In the data rows, 128 means zero.
Here are some points:
[127 123 109 134 136 184 125 135 169 122 135 105]
[100 118 167 173 129 122 146 108 133 120 131 151]
[111 159 123 167 139 173 141 122 129 139 117 106]
[111 122 109  96 116  97 165 125 144 159 105  97]
[102  95 139  93  73  30 162 126 149 163 122 127]
[118 106 148 127 106  96 177 142 157 139 107 107]
[119 134 117  72  92  20  99  94 118 166 137 145]
[129 112 147 141 102 121 110 119 127 123 138 159]
[129 146 132 129 136 135 144 118 134 127  95 129]
[112  66 208 125  65  83 126 131 130 103 143 154]
[146  96 137 132 148 147 122 137 167 134 123 129]
[150  96 154 111 136 121 117 132 122 113 129 140]
[117 116 146 156 111 123 133 143 139 111 127 158]
[133 118 181 174 142 187 172 156 173  83 126  91]
[158 165  85 122 154 198 126 136  90 123 114  83]
[140 167  93 136 163 185 126 118  89 136  98 108]
[130  82 215 201 122 195 201 180 193  49 119 105]
[116 130 133 121  94  84 109 121 116 137 136 148]
[ 92 156  78 124 185 168 142 110  93 109 102  91]
[111 128  95 100 101  84  83  93  88 160 139 159]
[137 174 100 122 168 182 108 128 100 101 138 108]
[154 141 160 182 178 205 135 153 145  84 121 104]
[110  93 132 101  82  71 124 117 114 144 126 142]
[ 99 185 102 163 192 203 140  94  86 100 114  74]
[159 120 210 224 184 239 198 165 190  48  96  96]
[119 124 137 121 139 104 142 126 119 122  96 125]
[136 171 119 124 166 155 130 108 141 110 116  92]
[105  95 187 173 104 129 165 125 176 117 111 154]
[133 113 154  96 115  29 143 115 135 185  89 156]
[137 132 106 115 141 153 143 140 132 108 122  92]
[115 114 146 107  78  38 134 132  82 126 137 155]
[123 155 170 223 172 230 181 133 174  82  96 105]
[132  94 142 147 124 145 127 145 132 103 132 142]
[154 159 157 180 146 175 183 177 158 109  95  96]
[135  72 191 168  91 149 146 162 211 103 149 140]
[ 94 190  53 131 197 193 116  69  66 120 119  65]
[109  98 165 122  69  38 105 113 121 145 152 154]
[153 146 117 152 208 194 131 160 135 105 132 120]
[ 92 164  75 126 181 204 114 106  83  97 135 109]
[122 132 163 167 144 165 158 121 177 100 119 108]
[158 112 148 100  92  60 138 155 126 161 132 122]
[127 103  91  83 103 102 122 109 128 163 130 113]
[130  89 136 114 103  70 140 123 162 157 118 151]
[132 139 147 148 114 157 148 124 149  75 124 122]
[136 141 168 162 141 163 163 141 167  92  91 124]
[ 96  96 212 152  63  99 145 107 163 114 110 169]
[149 189  47 119 213 234 135 136 103 126  94  62]
[109 117 151  93  92  52 122 133  80 132 137 154]
[114 124 142 133 134 126 130 109 147 119 109 150]
[130  94 169 147 154 136  99 136 127 118 159 157]
[134 145 117 111 146  96 101 109 120 153 133 136]
[128  95 186 130  72  47 128 144 149 134 133 180]
[152 137  92 121 145 180 122 116 140 162 120  93]
[ 79 102 133 105  93  41 131 111 110 139 129 164]
[116  55 220 141  90  67 106 132 146 126 168 202]
[139  50 222 137  52   0 122 137 170 146 155 217]
[ 90  94 145 109  80  48 123  91 125 162 121 172]
[119 104 183 160  83 107 154 147 137 120 112 149]
[158  86 235 189 115 128 192 196 218  88 144 147]
[149 110 136 127 144 196 110 117 168 128 101 129]
[133 164  56  86 174 145 103  98  80 161 127  88]
[119 112 145 174 154 192 124 114 145  84 130 139]
[138 110 150 137 141  97 126 157 147 129 150 161]
[139  80 167 102  88  63 146 135 158 132 130 122]
[134  93 163 152 118 159 150 150 195 113 131 131]
[133 140 116 120 131  74  98 130  88 165 134 179]
[177 175  53 140 219 245 121 166 131 134 128  70]
[135 157  91 109 149 154 136 142 111 140 108 106]
[139 166 125 143 161 178 144 126 124 120  86 115]
[163 165 176 214 154 220 168 155 154  60 108 107]
[104  86 200 170 112 143 154 159 220  99 134 153]
[125 137  98  87  96 138  94  91  90 117 128 116]
[120  85 122  97  75  56 125 138 150 125 149 146]
[122 158  72 111 131 145 100 111 100 138 145 113]
[115 143  97 113 122 136 113 118 103 127 147 123]
[133 211  29  97 192 181 112  79  78 152  99  88]
[120  78 214 149  43  48 181 172 137  86 137 154]
[137 130 186 181 116 136 145 132 192 125 129 165]
[146 124  87 135 151 208 123 161 148 118 133 117]
[147  78 169 159  82 156 146 178 188  86 140 147]
[122  63 187 105  29  34 135 155 138 114 150 156]
[150 170  76 146 208 245 143 159 130 109 103  68]
[133 160  51  91 146 121 115 103  99 185 107  99]
[121 136 118 119 148 133 116 104 131 126 120 139]
[123 144  61  99 135 175 115 107 117 141 112  77]
[148 117 167 156 153 147 154 141 144 113 100 127]
[138 161  93 112 158 143 117 103 113 151  91 123]
[120  84 124 100  85  95 130 109 139 150 134 118]
[120 100 151 112 135  99  93 126 102 144 161 164]
[136 187 119 105 137 131  91 120  48 127 125 142]
[102  85 197 161  87  94 160 117 171 127 111 171]
[108 122 111  80 114 107  86  84  78 131 138 124]
[140 111 184 186 168 172 160 183 172  80 138 141]
[142 168  85 125 162 139 104 128  78 117 125 132]
[153 142 154 150 107 107 165 163 150 140  98 120]
[125 100 139 150 101 138 144 143 141 123 128 146]
[128 129 159 132 115  90 131 114 158 115 135 129]
Then 24 other points, each followed by its number:
[141 163  96 125 149 152 106 106 127 155 132 131] 0
[115 117 133 123 131 173 113 116  98  88 138  98] 1
[104 140  72 101 117  99  92 104  91 154 138 158] 2
[144 145 127 151 163 207 170 181 150  95 110  92] 3
[ 91 115 123  92  88  28 113  77 111 186 116 173] 4
[135 152 136 156 203 199 173 164 130  81 102  89] 5
[144 134 150 148 158 122 158 164 161 153 103 121] 6
[ 96  95 140  71  73  34  92  80  78 156 157 145] 7
[161 186  96 184 243 255 175 179 147  73  92  54] 8
[170 141 178 171 179 214 160 152 170 103 102 115] 9
[135 105 189 147 137 104 144 164 160 112 144 166] 10
[112 132 108 107  96  99 110 112 102 139 146 131] 11
[131  10 249 152   6  11 163 195 207 128 168 193] 12
[105 170  54 112 173 168 111  71  95 166  97 109] 13
[112 107  90  86  73 102 112 110 116 155 130 119] 14
[ 93 116 134 126  99  80 128  86 123 163 115 160] 15
[121 178  12  93 180 188  66  68  67 174 121 106] 16
[108 137 123 141 101  90 165 132 123 140 124 120] 17
[138 131 123 122 118 105 125 106 136 159 132 122] 18
[129 102 186 169 169 174 123 142 136 100 152 140] 19
[131 110 215 161  85 120 154 164 141  76 148 157] 20
[133 191  71 137 191 242 106 112  99 125 106  97] 21
[135 101 198 153  92 107 163 130 161 120 122 141] 22
[165 121 199 165 106 111 148 151 170 108 143 153] 23
Which of these numbered points is nearest to each point below, ignoring the 2 directions in which the first points spread most? Its number follows each.
[147 147 119 125 133 130 110 116 133 149 136 142] > 0
[142 164 149 157 159 206 142 154 125  69 130 105] > 20
[142 135 154 158 123 144 133 134 163 123 134 146] > 0
[150 116 174 153 135 123 169 174 191 120 141 118] > 8
[141 143 143 154 142 164 134 149 130 106 113 135] > 21
[159  79 177 158  95 108 156 189 178 127 152 139] > 12
[144 117 185 154  90  83 162 167 158 128 115 133] > 8
[118 122 210 236 145 200 178 138 176  71 128 132] > 15
[126 107 199 153 133 117 184 174 147  85 113 132] > 5
[138 105 154 126 110 120 157 171 141 113 119 125] > 3
[112 131 114 118 111 119 113 115 112 122 150 125] > 11
[ 98 124 148 148  79  59 163 141 133 131 128 138] > 17
[112 143  76  81 100  81  89  92  82 155 150 134] > 11
[147 162  81 109 170 155 106 118 107 147 105 114] > 9
[151 123 180 154 113 115 135 144 162 108 150 140] > 23
[116 144  49  86 129 119  66  71  78 182 136 140] > 16
[131 150 138 172 173 191 157 126 150 119  97 122] > 4
[159 201  93 150 209 219 121 125 120 112 126  85] > 23
[143 134 126 123 116  91 106 121 138 154 141 164] > 0
[120 220  23 123 196 182 139 110  72 146 100  67] > 17
[152 113 154 146 150 130 142 131 145 130  99 121] > 9
[132 127 133 117 175 133 151 153 110 100 114 110] > 5
[117 142 101  91 141 132  99  74  70 134 135 100] > 7
[118  87 160 142 133 128 104 126 124 119 157 156] > 19
[131  47 234 133  67   0 134 164 168 136 161 212] > 10
[146 103 172 177 151 219 139 161 161  47 143 122] > 1
[154 175  43  81 192 102  91 127  91 225 100 122] > 6
[114 169 106 172 161 181 176 151 135 103 113  85] > 17
[143 120 192 153  97  82 131 143 155 127 150 162] > 23
[118  87 195 140  93  81 134 129 132  99 140 142] > 7
[139 161  61  96 211 141  94 126  97 163 135 130] > 10
[122 161  66 106 205 174  67 100  75 155 156 121] > 19
[108 138 112 123 142 134 123  84 124 147  98 131] > 13
[106 168  67 107 142 103  97  60  99 192 108 133] > 4
[102  68 138 103  85 123 132 134 172 112 142 108] > 14
[143 107 165 170 168 161 150 171 167  92 144 142] > 10
[149 167 107 136 167 140 131 126 125 154 109 136] > 9
[ 92 141  78  87 125  79 108  70 107 184 108 149] > 4
[164 131 114  54  94  36 106 130  89 184 133 127] > 9
[144 134  92  91 137  95 112  95 142 174 120 111] > 18
[125 192   9 107 202 229  66  66  73 159 112  99] > 16
[127  91 155 152 124 145 112 131 155 123 150 139] > 16
[141 132  57 108 155 152  68  91  90 141 154 143] > 16
[142 185  59 107 198 129 109 122  94 200 103 110] > 6
[120  75 144 113  77 106 144 126 158 136 127 124] > 14
[132 172  94 119 147 137 106  94 143 184 119 147] > 0
[124 154 116 121 189 223 125  99  98  96 124  68] > 7
[104 120  72  88 127  98  72  71  87 153 147 153] > 16
[119  64 223 151  31  51 157 146 163 105 165 170] > 11
[ 91 106 148 122  48   4 164 137 128 157 127 154] > 17
[108 107 146 155 109 124 125 141 135 107 144 169] > 2
[119  78 195 150  89  77 200 151 188 121 112 123] > 17
[145 129  86  80 140 141  70  87 117 174 101 151] > 16
[109  91 156 102  88  97 109 108 100 116 142 131] > 1
[146 146 126 127 138 144 121 125 138 136 135 143] > 0
[114  88  94  71 103 125 111 113 143 130 131  96] > 14
[127 143  71 114 138 199 121 109 132 128 121  72] > 14
[136 144 195 145  96 107 135 152  91 102 130 155] > 20
[109 141  45  81 144 100  54  61  77 163 146 160] > 16
[142  89 181 116  67  36 144 116 133 151 128 159] > 22
[163 189  31 113 226 255 112 105 120 157  98  47] > 18
[112 133 134 128 114 137 108 127 109 128 130 140] > 21
[162 177 149 173 180 191 138 137 159 101 129 114] > 23
[167 174 101 140 198 243 119 126 141 108 107  97] > 9
[143 124 129 120 121 138 150 162 132 122 115 110] > 3
[143 128 165 162 157 128 160 177 162 143 107 127] > 6
[100 129  71  92 102 129 110  96 112 153 124  98] > 14
[140 210  99 178 219 255 177 147 133  90  69  22] > 17
[123 100 159 122  96  73 176 139 157 142 117 121] > 17
[168 112 118 128 118 112 123 164 152 161 141 120] > 12
[127 124 168 178 156 203 217 168 195  77  96  65] > 17
[118 125  66  96 153 205 120 121 147 112 121  65] > 14
[138 128 124 131 143 159 151 163 129 114 113 104] > 3
[125 184  63  98 211 177 129 134  78 125 103  76] > 5
[137 165 119 162 154 199 134 133 129  90 117  97] > 11
[135 160 183 147 122 130 134 150  89  95 126 143] > 20
[120  46 255 186  73  77 214 200 198  52 127 163] > 5
[121 155  45  70 186 129  46  85  51 172 161 131] > 19
[146 128 163 169 154 208 181 181 165  86 103  90] > 3
[111 117 124 149 143 160 111  96 132 103 142 139] > 16
[126  77 142  99  86  73  81 121 101 131 164 166] > 19
[126 104 189 125  65  61 121 144 118 108 154 172] > 20
[155 146 134 126 130  97 107 121 131 145 148 144] > 23
[117 117 139 121 120 102 127 106 146 127 118 157] > 4
[109 161  46  46 166  73  97 100  48 166 115 109] > 5
[140 179 121 152 160 174 125 104 159 142 109 146] > 0
[121  82 153 102  83  74  86 129  99 128 163 167] > 19
[138 127 149 157 152 152 154 129 143 119  95 114] > 22
[152 189   1  54 195 140  90  63  90 202 100  63] > 18
[165 169 110 142 162 166 113 130 128 125 136 118] > 23
[141 170  91 134 214 176 121 140 109 137 127 122] > 10
[134 139  79  83 115  68  84 113  95 178 128 158] > 0
[133 115 179 134  90  96 149 133 153 126  98 153] > 22
[146 116 255 189  83 122 161 178 138  57 128 166] > 20
[170 111 142 153 144 159 146 179 159 134 138 118] > 12
[159 160 140 155 165 171 136 136 153 113 131 111] > 23
[103 128 164 190 136 148 150 111 139 110 129 144] > 15
[ 98  82 180 144  94  48 129 126 120 118 161 184] > 19
[ 71 157 153 165  97 109 141 106 101 122 136 151] > 15
[142 137  93  86 126 124  77 116  78 130 130 153] > 21
[139 145  88 112 189 132 106 136 112 148 142 136] > 10
[118 162 122 183 179 205 138 105 127 113 115 118] > 15
[149 183  69 141 247 230 124 151 116 118 123  91] > 10
[126 167  73 109 167 194 144 141 123 116 115  85] > 3
[159 185  46 112 214 194 134  93 129 155  97  55] > 18
[118  96 146 139  88 128 100 114 137 123 138 160] > 16
